Each row has a name. Each piece below is followed by the name of the row it came from, unless a question asks for something else. Each question is about the rows just above it.

[-32 -46 -51 -42 -23 -28 -21 -27 -22 -40 -51 -26 -39 -28 -42 -22 -22 -49
 -51 -20 -40 -26]  tizuk
[23 31 35 28 18 21 17 19 17 28 35 20 27 21 28 17 17 34 35 16 27 19]  fof
[ 15  21  23  19  12  13  10  13  11  18  23 -48  17 -20  19  11  11  22
  23  10  18  13]  rad
[15 21 23 19 12 13 10 13 11 18 23 13 17 13 19 11 11 22 23 10 18 13]  mopad
The entry that follows [-32]: | [-46]
Right after [-49] comes | [-51]
Put [19 27 16 35 34 17 17 28 21 27 20 35 28 17 19 17 21 18 28 35 31 23] back in order: which row is it? | fof

[  8  12  15 -34 -22]  fof
[ 25  40 -30  -8  -7]  Folot
[ 38 -21 -14  12 -19]  Zeto
[-10 -17  -2  36  19]  Mapo
[ 25  40 -30  -9  -1]  tizuk
[ 12  38 -19 -21 -15]  led
[ 12 -31  19  27  13]  musen
Right after [-2] comes | [36]
The one value in fof and musen: | [12]
What comes right after [27] in the named rows? | [13]
Put [-15  12  38 -19 -21] back in order: which row is it? | led
Right after [-9] comes | [-1]
Which row holds these entries in another order? [ -9 -30  40  25  -1] | tizuk

[ 14  26  14  21  -7  21  25  16 -14  -3   0 -13 -29  15  22  -4  -5  19] = musen
[  0   8 -20 -19  15 -17  10   5   1 -16 -31  -7 -32  34 -14  15  18  24] = tizuk
[  2 -26  -6   7   4   1 -20 -25  15  24   5  13  32 -17 -20  -1 -11 -17] = govol
[-17  -2   8  -8  -4 -19  14  20  -7 -35  22   2  19 -14  20   5  12 -16] = dubat
[ -2   7 -47 -14  39 -15   7   1  16  -3   7  39   4  23 -15  23  -3  -7] = Folot
[-15  -8 -13 -12  10 -19  -8  -6  14   4  -8  12  13  -2 -16   5  17  -2] = Mapo
[ 20 -41   4  -8   0 -17 -33   3  12   4  22  19  39 -31 -21  15  14 -42] = guva
[ 25  16   1  20   1  29   2 -17   0  26 -11  -7 -15  16   4 -12 -25  23] = Zeto
[-14  23   7  -5  -3 -15  39  23 -15 -47  16  -7   4   1  39  -3   7   7] = rad
[-19  -5   9 -10  -5 -20  12  22  -8 -35  24   3  19 -17  18   6  14 -20] = mopad
[-22  -6  -9 -13  12 -23  -4   1  18   4  -2  18  20  -5 -13   9  29  -4] = fof
asked: [ 20 -41   4  -8   0 -17 -33   3  12   4  22  19  39 -31 -21  15  14 -42] | guva
Put [-47   7  16  -7  23   7  -5   1 -15  -3   4 -15 -14  39   7  23  39  -3] back in order: which row is it? | rad
Which row holds [  0   8 -20 -19  15 -17  10   5   1 -16 -31  -7 -32  34 -14  15  18  24]? | tizuk
asked: [ -2   7 -47 -14  39 -15   7   1  16  -3   7  39   4  23 -15  23  -3  -7] | Folot

[  9   8  -8  -5  -7  24  -3  11 -24] = musen
[ 12 -23 -42 -26  16   6   8 -36   6] = govol
[-17  -4 -41 -24   8  12   6 -11  15] = fof
[-54  13 -20 -17 -31   5 -12   7   6] = rad
[ 11 -17  22 -23  28 -28  22 -13 -16] = tizuk
The one value in govol and tizuk: | [-23]
What comes right after [-26] in the named rows? | [16]
The one value in musen and govol: | [8]
The one value in tizuk and fof: | [-17]

[-46   7  18  13 -47 -47] : led
[-48   9  12 -23 -33  28] : Mapo
[ 28  13 -33 -23 -47   9] : rad
Right after [7] comes | [18]
Put [-48 -33 -23   9  12  28] back in order: which row is it? | Mapo
[  9 -47 -23 -33  13  28] is which row reordered? | rad
asked: [ 28  13 -33 -23 -47   9] | rad
asked: [-48   9  12 -23 -33  28] | Mapo

[-47 -45  37  14]  musen
[-27 -47 -17 -31]  tizuk
[-35 -45   1  38]  led
[-32 -31 -17 -28]  fof
[  6  22   0 -49]  Folot
[  6  22   0 -49] is in which row? | Folot
What comes right after [-35] in the named rows? | [-45]
Where do [-35 -45   1  38] appear? | led
Put [-32 -31 -28 -17] back in order: which row is it? | fof
The one value in musen and tizuk: | [-47]

[-48 -34 -11 -49  -2 -33] -> Mapo
[ 47  12 -14 -21  11  10] -> guva
[-13  46  22  26  -3 -32] -> rad
[-48  47 -34 -49 -33 -11] -> Zeto
[ -1  12 -14 -21  47  10] -> Folot
Put [-33  -2 -49 -11 -34 -48] back in order: which row is it? | Mapo
Right after [-3] comes | [-32]
asked: [-48  47 -34 -49 -33 -11] | Zeto
Which value is in both Zeto and guva? | [47]
asked: [ 47  12 -14 -21  11  10] | guva

[-48 -23  38  33] : musen
[-48 -23 -15 -22] : mopad
[-17 -16  39  -5] : Folot
[-47 -15 -23 -22] : tizuk
[-17  16 -25  -5] : fof
What comes right after [16] in the named rows? | [-25]
The entry that follows [39]: | [-5]
The row with [-47 -15 -23 -22] is | tizuk
What comes right after [38] in the named rows? | [33]
Put [-22 -23 -48 -15] back in order: which row is it? | mopad

[  6  -1   7 -15  -9  11   7  -5   9  40 -23  -9   9  14   4 -12 -26   5
   4] = Mapo
[  7 -11  -6  -7 -17  15  -4  -7   6  15   1 -19  -1   8   7   1  -2   8
   2] = musen
[ -2   7   1   6   8  -3  15   2  -1   7 -19   1   8 -17 -17  -4  15  -7
  -5] = govol
[-19   7  -5   3 -14  -4  13  10  -2   6  -9   8  16   3  -5   4 -12 -22
  -5] = tizuk
[ -4 -14  -7  10 -14  -3 -15 -12 -11  -5  12 -17 -14  -9  -5   4  15  -4
  -7] = Folot
Which row holds these entries in another order? [  7   1  -2   8   2   7 -11  -6  -7 -17  15  -4  -7   6  15   1 -19  -1
   8] | musen
asked: [  6  -1   7 -15  -9  11   7  -5   9  40 -23  -9   9  14   4 -12 -26   5
   4] | Mapo
Right after [-6] comes | [-7]
The row with [  7 -11  -6  -7 -17  15  -4  -7   6  15   1 -19  -1   8   7   1  -2   8
   2] is | musen

[-19  -9  10 -23  -5] -> musen
[ 14  53 -43  15  14] -> govol
[-23 -19  -5  11  -9] -> rad
[-23 -19  -5  11  -9] is in which row? | rad
The entry that follows [53]: | [-43]
[-43  14  14  15  53] is which row reordered? | govol
[-23 -19  -9  -5  10] is which row reordered? | musen

[ -1  36  -3  11 -32 -17  -7  -4  15  46 -24  11   0   5  51 -13  14 -23
  13  11  -5  -3  12 -24  -3  -2   0]  rad
[ 53  -3 -38  47  23  24  11  42  23  -3 -22 -14  44 -16  10   3  16  20
 -27 -39  15  10 -38 -17   8 -11 -19]  Mapo
[ -1  36  -6  11 -32 -17  -7  -4  15  46 -24  11   0   5  51 -13  14  36
  -4  10  23  -9   5 -28  21  31  44]  tizuk
The entry that follows [21]: | [31]
asked: [ -1  36  -3  11 -32 -17  -7  -4  15  46 -24  11   0   5  51 -13  14 -23
  13  11  -5  -3  12 -24  -3  -2   0] | rad
[ -1  36  -6  11 -32 -17  -7  -4  15  46 -24  11   0   5  51 -13  14  36
  -4  10  23  -9   5 -28  21  31  44] is in which row? | tizuk
[ 20  24  42 -27  10 -16  44 -39  15  23 -22  16 -14 -38 -38   8 -19  47
  -3  53  -3  10  23 -17   3 -11  11] is which row reordered? | Mapo
Right after [3] comes | [16]

[-14  53  27  10 -13] -> govol
[-13  10 -14   4  27] -> led
[ -8  53  24   3 -16] -> rad
[-14 -13  10  27  53] is which row reordered? | govol
The entry that follows [3]: | [-16]

[  6  15  17  20   5 -11  12   4  15  10  -4  13   3  18   5  -6   5   0
  -3  -5   1] : rad
[ 20  -6  13   1  18  15  -3   6  15   2 -23   0  18  13   5  -4   4   6
  -6   0  13] : tizuk
[ 20  -6   5   1  18  15  -3  12  15   2  10   0  18  13   5  -4   4  -5
   6 -11   3] : govol
[ 0 -6 13 20 18 15 -3 12 15  2 10  0 18 13  5 -4  4  6 -6  0 13] : Folot
The row with [ 20  -6   5   1  18  15  -3  12  15   2  10   0  18  13   5  -4   4  -5
   6 -11   3] is | govol
asked: [  6  15  17  20   5 -11  12   4  15  10  -4  13   3  18   5  -6   5   0
  -3  -5   1] | rad
asked: [ 20  -6  13   1  18  15  -3   6  15   2 -23   0  18  13   5  -4   4   6
  -6   0  13] | tizuk
The entry that follows [17]: | [20]
Put [-11  -6  -5  -4  -3   0   1   2   3   4   5   5   6  10  12  13  15  15
  18  18  20] back in order: which row is it? | govol
Which row holds [ 0 -6 13 20 18 15 -3 12 15  2 10  0 18 13  5 -4  4  6 -6  0 13]? | Folot

[ 21  -9 -20  29 -20]  tizuk
[-28 -26 -27  20   1]  Folot
[-36   1 -16 -15  47]  led
[ 21 -34 -30 -14  17]  Mapo
Right after [-15] comes | [47]
Shared by Mapo and tizuk: | [21]
Shared by led and Folot: | [1]

[-35 -16 -23 -12]  led
[-15  -8  -1  -9]  Mapo
[ 3 -7 18  6]  dubat
[-15 -48   4 -32]  govol
[ 2 -6  5 10]  Zeto
[ -2 -11  -4   7]  musen
[-31  -3 -19 -14]  guva
[12 -8 -1 -4]  rad
[  2 -13   5  10]  tizuk
What comes right after [3] in the named rows? | [-7]
Shared by govol and Mapo: | [-15]
asked: [-31  -3 -19 -14] | guva

[ 19 -17  34 -21  10   6] = Mapo
[-21  18  33  34   6 -17] = fof
[-21  18  10  34   6 -17] = Zeto
[ 21 -38 -13 -26 -17  49] = govol
[ 20  26 -13  15 -21  16] = tizuk
[-13  16  20  25  15 -21] = musen
Put [-21 -17   6  18  33  34] back in order: which row is it? | fof
[-21 -17   6  10  19  34] is which row reordered? | Mapo
Which row holds these entries in another order? [-21  16  25  20 -13  15] | musen
Right after [-38] comes | [-13]
[-21 -17   6  10  18  34] is which row reordered? | Zeto

[ 32  27  32  -7 -17]  musen
[-18  18  -6  -6  40]  Folot
[ -6  -6  18 -18  39]  dubat
Which row holds these entries in another order? [-17  -7  32  27  32] | musen
[ 39  -6  -6  18 -18] is which row reordered? | dubat
Which row holds these entries in another order? [ -6 -18  -6  40  18] | Folot
Put [-17  -7  27  32  32] back in order: which row is it? | musen

[  5   8  -6  37   4 -13  22  -7  -3  10  21   1 -23 -15   4  17   2   9
 -14  -3 -11  -7   5   2  17  -3   2  -1   3  11  -6   3  10   7  -5 -13
  12  -1   1   3  -2  -2  -5   2  17  -8  22   1   5  -9   5   1] = guva
[ 1  2  1 -5  0  1 -3  3  0 -1 -5  0  0  3  1 -4 -1 -2  3 -1  3  0  0 -2
 -1  0 -2  0 -1 -2  1  1 -4  0 -3  2 -2 -2 -1  0  1  1  0  2 -1 -2 -3  2
 -2  2  1  0] = govol
[ -9 -16  -7  19   0  -2   9 -20  -2   7  39  -3   6 -17  -6  17  11  14
 -17   8 -10   6   7   7   4   6  14  -4   1  17  -5  -9  32   0  13  -5
   8  13   7   1  -4  -5  -1 -17  -3  18  13  -7  11 -13 -10  -3] = Zeto
[ -8 -10  -6  25  -1  -2  12 -20  -6   9  44  -3  -3 -19  -5  19  10  18
 -13   7  -5   5  18   1   8   6  12  -3  -1  24 -11  -6  34  10   5  -4
  15  10   8  -4  -2  -3  -2 -10   1  10  15   0  12 -15  -6  -5] = dubat
[-11  -9  -2  12  -6  12   3 -19 -12   8  44  -6   0 -14  -8  15   7  22
   3  10  11  11  34 -14   2   9  12  -4  -5  32 -17  -4  36  20  -7  10
  18   9  10 -13   2   2   1  -1  -6   9   2  12  12 -15  -4 -10] = Mapo
[ 13  16  -7  37   8 -22  25   2   3   9   1   3 -28 -12  10  12  -2   1
 -16 -10 -17 -13  -8   7   3  -9  -3   1   5  -2   0   7  -6   2  -6 -19
   7  -6  -6   8  -2  -4  -8   5  25 -18  24  -2  -1  -4   8   5] = rad
[ -2  -9  -4   6   3  -9   5  -5   7   0   3   1   8  -4  -1   5   5  -4
 -16   1 -16  -2 -18  16   1  -1   6   1   5  -7   7  -6   3 -15  18 -11
  -6   6   0  10  -4  -5  -2 -15   0  11   8 -14   1   0  -7   5] = tizuk
[ -5   2   6 -15  -7  18 -11 -15 -10  -2   5  -4   2   4  -4  -5  -4   7
  21   4  24   8  27 -20  -7   6  -2  -1  -6  13 -10   3   6  17 -16  18
   8  -2   4 -14   5   7   4  12  -9  -3 -15  16   1  -3   3  -7] = led
[  4   2   5 -28   0   2 -14  15   6 -11 -37   3  11  18   2 -18  -7 -16
   9  -4   2  -2 -18   3 -10  -2  -9   3   0 -22  12   2 -26 -14   4   3
 -16  -5  -6   5   1   1   2   2  -7  -2 -14  -5 -10  14   1   5] = Folot
[  9  15  -3  30   3 -10  17   1  -3   9   7   1 -27 -10   8   9  -4   6
  -4  -6  -4  -9   7  -4  15  -6  -4   1   1   7  -6   8  -1  12 -15  -8
  11  -7  -2   0   0   0  -5  11  20 -18  16   7   1  -5   9   1] = fof
asked: [ 1  2  1 -5  0  1 -3  3  0 -1 -5  0  0  3  1 -4 -1 -2  3 -1  3  0  0 -2
 -1  0 -2  0 -1 -2  1  1 -4  0 -3  2 -2 -2 -1  0  1  1  0  2 -1 -2 -3  2
 -2  2  1  0] | govol
asked: [ -5   2   6 -15  -7  18 -11 -15 -10  -2   5  -4   2   4  -4  -5  -4   7
  21   4  24   8  27 -20  -7   6  -2  -1  -6  13 -10   3   6  17 -16  18
   8  -2   4 -14   5   7   4  12  -9  -3 -15  16   1  -3   3  -7] | led
The entry that follows [-27]: | [-10]

[-20   4  -2   2  45]  Zeto
[-20  46  -2 -15  34]  dubat
[-20   5   4   4   3]  tizuk
[-20   5  -2 -20   3]  guva
[ -2   5  -2   2 -31]  Mapo
[  5   4 -20   3   3]  govol
The one value in govol and Mapo: | [5]
Put [  4  45  -2   2 -20] back in order: which row is it? | Zeto
The one value in tizuk and dubat: | [-20]
Right after [-15] comes | [34]
Which row holds these entries in another order? [  3 -20   5   4   4] | tizuk

[ 3 -1  7 -4  0 -1 -7  3  4  0  1 -5 -4 -3 -1  0 -1  2  8  2 -1 -2  5 -5
  2 -2  1 10 48  7 -4 -4  2  0 10  1  5  2  1  7  1  4]  dubat
[ 2  0  3 -2  0  1 -1  0 -1  2  1 -1 -2  2  2  2  0 -1  0  2  1  0 -1 -2
  0  1 -2 -2 -9  0 -1 -3 -3  2 -1  0 -1  1  0  1  0  0]  guva
[ 1 -1  7 -2  0 -1 -7  3  4  0  1 -5 -4 -3 -1  0 -1  2  8  2  3 -2  5 -5
  2 -2  1 10 48  7 -4 -4  2  1 10  1  5  2  1  7  1  4]  Folot
Put [ 1  0 -1  3 -2 -4 -1 -5  5  3  7 -2 -7 10 48 -4  0 -4  1  1  4 10 -3  2
  4  1  2  2  1 -2  8  1 -5  2 -1  0  1  7 -1  5  7  2] back in order: which row is it? | Folot
Put [-4 -3 -1  0 -1  2  8  2 -1 -2  5 -5  2 -2  1 10 48  7 -4 -4  2  0 10  1
  5  2  1  7  1  4  3 -1  7 -4  0 -1 -7  3  4  0  1 -5] back in order: which row is it? | dubat

[-18  28   9  29 -27   8   1] -> fof
[  1 -18   8 -27  42  28  29] -> Folot
[-20  49 -34  -2  41  47 -27] -> govol
[-18  28 -37  29 -27   8  41] -> led
Which value is in both govol and fof? | [-27]
[-27  47  41  -2 -34  49 -20] is which row reordered? | govol
[ 41 -18  28 -37  29 -27   8] is which row reordered? | led
Which row holds these entries in another order? [ 28   9 -18   1  29   8 -27] | fof
Put [-34 -27 -20  -2  41  47  49] back in order: which row is it? | govol
The entry that follows [-2]: | [41]
The entry that follows [-20]: | [49]

[  7  10  -9  19  18  22 -31 -33  19   1] -> rad
[-34 -34 -12  25  17   6  32  -5  -9 -19] -> mopad
[  7 -34 -12 -19  17  -5  25  32 -34  -9] -> dubat
[-31  19  22   6   1  19  10  18  -7 -33] -> musen
[-34 -34  -8  25  17   6  32  10   4 -19] -> govol
Put [-34 -34 -19 -12  -9  -5   6  17  25  32] back in order: which row is it? | mopad
asked: [-34 -34  -8  25  17   6  32  10   4 -19] | govol
Put [-33  -7  18  10  19   1   6  22  19 -31] back in order: which row is it? | musen
Put [ 25  -9 -19 -12  17   6 -34 -34  32  -5] back in order: which row is it? | mopad
Put [-19  -9  -5  32   6  17  25 -12 -34 -34] back in order: which row is it? | mopad
Which value is in both rad and mopad? | [-9]

[-23   6  26 -23] -> mopad
[ 47   6 -12 -24] -> fof
[-23   6  26 -12] -> guva
[  6 -12  26   7] -> rad
[ 15 -22  12   6] -> Zeto
What comes right after [12] in the named rows? | [6]
[-12  26   7   6] is which row reordered? | rad
Which row holds these entries in another order? [-23 -12   6  26] | guva
What comes right after [-22] in the named rows? | [12]
asked: [ 47   6 -12 -24] | fof
Shared by mopad and fof: | [6]
[  6 -22  15  12] is which row reordered? | Zeto

